In the rows, zero is written as 128.
Where one turn sends some rows of the set: a few examples, then the rows asked
tora: [104 138 156 159 112 142 116 111 152 146 115 106 138 126 136 109 121  89
 153  86 155 136 115 115 136 132 122 116 148 125]
solu: [113 122 100 149 148  90 147 123 142 154 108 107 149 101  78 106 120 135
 127 129 107 121 122  96 112 110 144 107 161 129]
segav: [124 100 132 147 143  95 111  99 112 149 131 116 120 119 114 157 147 126
 153 118 130 140 134 143  74 112 141 108 137 107]
pata: [133 136 121 134 150 112 139 124 140 165  96 112 146 115 103 130 135 155
 101 120  83 118 139 101 118 110 140 112 161 134]
Zal: [105 134 167 112 125 131  94 121 133 102 117 118  92 135 131  88 129 122
 123 114 136 125 158 112 143 146 132 119 109 120]
ket: [ 62 128 166 144 146  99 141 136 134 130 124 123 136 120 114 125 106 111
 143  97 108 124 101 135 142 106 138 119 134 102]
pugak: [120 112 123 101 144 129 107 144 122 132 112 158 122 102 141  94 105 105
 131 123 137 129 105 112  95  99 127  92 117 121]
teged: [118  94 129 138 133 108 111 135 124 137 127 126 118 142 103 153 144 109
 154 114 133 130 153 140 100 126 160  76 148 106]
gak: [124 123 147 157 150 128 112 137 141 151 159 145 129 120 132 135 142 153
 151 143 140 119 138 117  84 122 106 125 144 126]
fakup: [ 97 110 127 133 132 124 104 111 131 127 104  82 119 134 119 112 124 144
  73  91 136 121 122  97 145 116 132 114 128 146]
Pulez: [122 129 120 124 167 124 128  82 118 135 118 113 147 146 118 151 132 104
 115 116 111 135 159  97 101 102 137 120 142 114]
Bogi: [111 115 135 116 149 113 121 140 156 132 106 112 111 152 131  90 108 132
 145  96 119 102 105  98 106 113 124 101 102 159]
muva: [100 114 130 153 130 111  91 107 132 126 122 132 124 140 139 115 154 105
 140 112 149 106  91 135 130  91 128 136 116 103]
vipem: [109 150 107 144 165 135 125  99 129 122 142 118 141 152  89 125 129 112
 126 111 132 138 157 109 114 101 140  99 161 127]
Derap: [124 131 134 113 165 108 132 140 123 140 116 118  95 102 140 100 120 109
 119 135 139 155 111 150 129 113 112 108 173 151]
Samun: [ 99 110 130 127 114 104 113 122 100 111 109 104 120 135 104 136 113 121
 119 112 118 123 146 133 152  91 122 151 130 100]
tig: [118 133 147 121 111 106 112 135 119 141 103 133  89 141  99 106 123 112
 175  82 111 117 128 111 125 147 103 121 150 134]
Bif: [115 124 133 101 122 139 143 137 104 141 121 143  82  99 106 129 101 118
 139  98 134 134 159 126 114 124 133 116 135 134]
Vureg: [128 130 137 141 137 112  79 144 165 140 149 139 122 110 143 129 127 139
 151 144 123 113 142 114  99 127 146 111 148 133]
vuvas: [111  96 148 113 130  88 113 139 112 111 104 108 106 102 126  83 136 112
 135 119 128 115 120 122 141 145 139 132  97 127]
nul: [108 138 127 155 142 100 135 133 139 106 117 116 118 103 125  64 130 118
 127 125 127 134 115 123 144 112 121 153 107 139]
buniz: [111 115 158 153 152 127 128 139 128 145 147 156 126 124 125 119 151 155
 148 136 141 120 138 115  90 133  91 138 146 115]
babup: [131  94 147 144 154 125 123 144 128 160 103 131 145 119 118 101 169 148
 103 111 117 122 115  90 112 147 111  96 160 132]
bag: [111 108 121 123 172  93 121 140 123 144 131 125 135 112 124 125 132 113
 128 140 132 109 128  83 120 168 126 124 172 151]
nede: [122 106 140 156 140  98 112  94 119 141 130 112 119 108 131 139 150 136
 148 115 139 153 133 150  73 112 132 131 133 113]
tufut: [116 105 134 170 117 105 114 131 142 141 118 118  77 140 131 116 154 125
 134 118 151 126 124 126 139 136  90 144 156 141]
Sozot: [ 85 105 141 142 127 102 119 139 149 136 111 143  91 142 100 104 138 146
 107 110 108  97 115  71 133 123 104 124 131 119]
vipi: [ 83 126 134 161 149 107 152 127 124 107 104 134 106 143 105  80 147  94
 114 103 141 151 124 120 147 138 116 122 128 116]
rig: [ 93 130 154 154 109 117 126 124 154 123  91 122  89 134 105  82 139 131
 120 101 130 143 137 131 134 129 144  92 117 102]
Bufe: [130  96 141 142 163 115 119 152 119 162 120 136 144 121 116 125 157 135
 110 124 120 120 119  85 110 156 107 104 171 136]
mazu: [113 113 130 115 163 112 131  84 116 126 109 118 145 140 130 145 145 103
 117 108 107 133 151 103  96 100 143 127 121 102]
Gozop: [136 138 132 122 148 120 140 119 133 147  94 109 136 122 114 123 142 155
  96 110  77 127 160 107 128 110 130 124 155 136]
Moga: [115 130 148 131 142 147 124  99 142 150 128 123  92  91 110 105 132  95
 112  86 140 152 115  97 116 112 152  91 148 135]
moza: [105 103 148 137 162  96 118 144 127 107 123  84 114 134 127 111  88 111
 120 101 110 162 126 117 134 116 109 119 145 154]
gonu: [ 98 120 157 117 155 117 172 137 152 149 117 143  97 108 105 108 124  90
 130 137 117 130 120 102 129  94 125 110 154 102]

babup goes to mazu
pata goes to segav
solu goes to teged
Now these:
muva goes to Sozot
vipi goes to Zal
pugak goes to gonu
moza goes to tora

Where one turn sends some rows of the set: a few examples, then the rows asked
zud: [146 119 138 101 156 139 171 127 140 133  98 135 108 131 167 104 149 140
 128 127 134 145 120 115]
motaz: [127 137 142 169 135 108 131 112 122 127 136 153 141 131 120 140 113 120
 152 105 100 134 130 106]
Rav: [140 165 104 129 121 141 138 142 106 112 134 115 151 131 148 122 152 147
  92 180 138 119 130 115]
kevit: [143 169 107 101 144 136 168 150 108  97 135 137 123 149 116 144 153 141
 133 140 110 123 103 112]
dezog: [115 149 113 125 136 143 120 163 103 104 145 133 155 137 129 146 104 108
 124 142 127  97 120 138]
Nida: [133 158 108 124 121 142 131 141  99 115 128 121 155 117 150 127 153 145
  89 177 132 111 132 123]
Faku: [130 168 107 113 114 144 137 141 107 108 131 120 153 124 139 127 153 139
  90 176 133 112 130 124]
zitup: [114 135 127 123 123 132 119 100 112 157 123  75 133 130 111 103 152 117
 121 141 142 118 138 129]
lufo: [136 119 143 103 163 144 176 113 134 128  93 137 119 118 163 121 152 142
 130 134 134 140 112 114]
dafeb: [129 119 142 105 157 149 172 120 150 126  98 131 116 130 170 107 147 140
 129 134 122 140 113 112]
bebeb: [140 115 138 107 169 129 178 118 142 126  97 139 127 127 166 114 155 146
 122 131 126 136 113 116]
vumu: [121 121 140 170 132 107 136 111 120 122 133 149 146 139 108 143 121 123
 151 107 104 124 128 106]
vima: [122 133 125 138 129 131 106  97 119 154 125  78 129 146 115 101 136 116
 119 139 138 117 136 139]
Lopud: [144 162 105  99 145 138 167 156 110  93 144 140 123 138 121 149 146 134
 131 144 120 120 103 113]
Sig: [127 121 139 169 139 114 119 118 123 131 124 159 141 132 123 151 119 129
 147 105 110 130 119 101]
bim: [126 127 137 178 135 113 131 113 132 130 141 161 136 131 121 148 123 127
 140 108 107 132 124 110]
zam: [132 134 132 124 125 124 110  99 124 162 136  78 129 144 124 106 145 122
 114 139 153 113 129 132]
biduv: [104 143 113 129 129 141 130 164  99 116 145 134 149 135 134 142 106  96
 120 143 121 103 126 143]
domil: [123 134 123 135 139 130 111  98 120 156 132  73 120 138 113 106 149 122
 120 142 145 114 133 133]
nila: [130 128 139 168 146 108 121 114 126 131 131 160 147 141 116 157 120 133
 141 104 113 120 126 113]
Sepi: [129 160 109  96 150 140 162 148 109  98 140 141 120 148 117 152 144 147
 134 140 116 116  94 113]
Boful: [124 128 123 126 126 126 119  95 117 154 140  77 131 136 129  93 148 121
 114 132 147 107 130 133]
dafe: [149 123 139 105 155 140 178 126 141 127 113 137 119 123 176 102 149 142
 135 128 127 139 112 111]
fumat: [112 136 110 120 128 142 127 166 104 113 147 134 149 141 128 142  99 104
 125 133 131 102 116 139]
daded: [133 123 138 173 147 112 132 113 123 126 134 158 130 132 122 152 125 127
 151 107 101 134 116 115]
Libi: [124 140 134 133 126 132 108  98 109 164 129  83 126 134 112  97 153 120
 118 136 137 115 131 134]
nafu: [138 113 135 102 147 145 170 113 145 131 103 129 115 125 169 108 153 146
 120 138 127 148 112 113]

zam goes to lufo
domil goes to dafeb
Now these:
Sepi goes to biduv
Boful goes to bebeb
dafe goes to nila
Libi goes to zud
Lopud goes to dezog
Nida goes to kevit
daded goes to vima

Where one turn sends some rows of the set: a few examples, then the rows asked
fetas: [127 109 149 118 164 150 136 107 111 148 114 154 124 117 137 135 139 146
 115  83 138]
zogaf: [129 135 141 145 119 122 123 136 100 118 121 109 134 114 129 142  74 146
 110 102 108]
zuko: [134 110 159 121 138 164 148 113 121 112 154 149 140  87 130 144 143 126
 153 107 147]
zup: [136 112 135 142 110 148 129  99  97 131 126 147 170 140 109 132 167 139
 143 111 144]
Nidi: [130 129 134 146 115 132 126 143 105 117 117 111 134 110 126 145  71 146
 117 113  99]
duf: [133 131 139 133 140 137 103 158 115 175 129 122 144 109 110 117 156 130
 156 115 128]
Telo: [133 127 144 126 133 132 107 152 109 177 117 128 144 120 105 119 166 120
 150 113 134]
Paka: [133 129 125 139  91 143 104 137 100 117  95 128 150 113 112  85 114 122
 145 131 138]
tiga: [116 106 148 102 123 141 131 117 130 141 115 137 111 135 135 128  84 137
  87 134 118]
lum: [121 107 148  93 118 140 127 114 136 138 118 132 113 128 136 127  86 134
  89 136 120]
Vopub: [133 112 144 115 165 151 136 109 121 148 110 147 122 115 142 135 139 152
 116  86 137]
nuvif: [148 109 123 125 146 191 152 111 101 132 148 130 147 100 112 117 135 136
 145 110 149]
Fazi: [134 123 146 135 122 131 108 154 110 179 115 130 139 131 104 118 157 116
 149 107 141]
kabu: [121 100 163 104 131 130 134 159 104 144 140 125 146 116 154 140 129 124
 119  88  99]
kap: [113 111 138 133 150 161 161 117 131 127 111 117 113 106 144 145 124 137
 118 153 127]
gekes: [136 109 134 141 107 153 135 102 105 129 121 145 170 134 114 134 170 142
 148 105 145]
vegi: [131 117 141 129  69 138 121 111 130 131 139 136 150 135  82 136 104 136
 127 142 133]
duzaz: [148 120 126 126 115 147 135 122 124 123 148 123 148 130 112 153 158 120
 136 171 139]
Vutot: [126 128 126 135  94 153 105 152 105 112  97 127 157 116 126  92 118 118
 152 134 131]
runa: [120 114 127  91 153 177 160 117 102 145 123 113 109 109 121 125 130 129
 115 137 132]
nam: [127 127 130 142  91 136 103 134  99 120  91 126 148 117 114  91 107 113
 132 125 144]
vun: [124 133 128 141 115 133 121 157 106 117 118 114 129  99 115 155  79 140
 126 113 103]
Kemi: [139 119 121 127 114 184 153 128 116 120 148 118 176 137  98 139 123 126
 129 148 133]
toluf: [115  97 150 100 126 129 129 160  97 138 142 116 144 103 157 132 134 123
 120  99  99]
kuda: [118 122 142  85 116 171 160 143 130 125 147 129 131 117  87 130  99 126
 112 137 133]
Zanu: [133 117 141 129  73 137 120 114 126 129 141 143 147 142  84 126  99 139
 123 142 134]
Netuk: [127 104 165 110 126 126 133 156 100 147 142 122 143 132 156 134 134 130
 122  83 106]
Dukan: [135 109 139 111 106 149 145 141 153 111 144 145 117 100 106 107 108 136
 123 149 150]

nuvif goes to Kemi
Dukan goes to kap
Now these:
duf goes to Vutot
gekes goes to vegi
Paka goes to Nidi
tiga goes to fetas
Fazi goes to nam

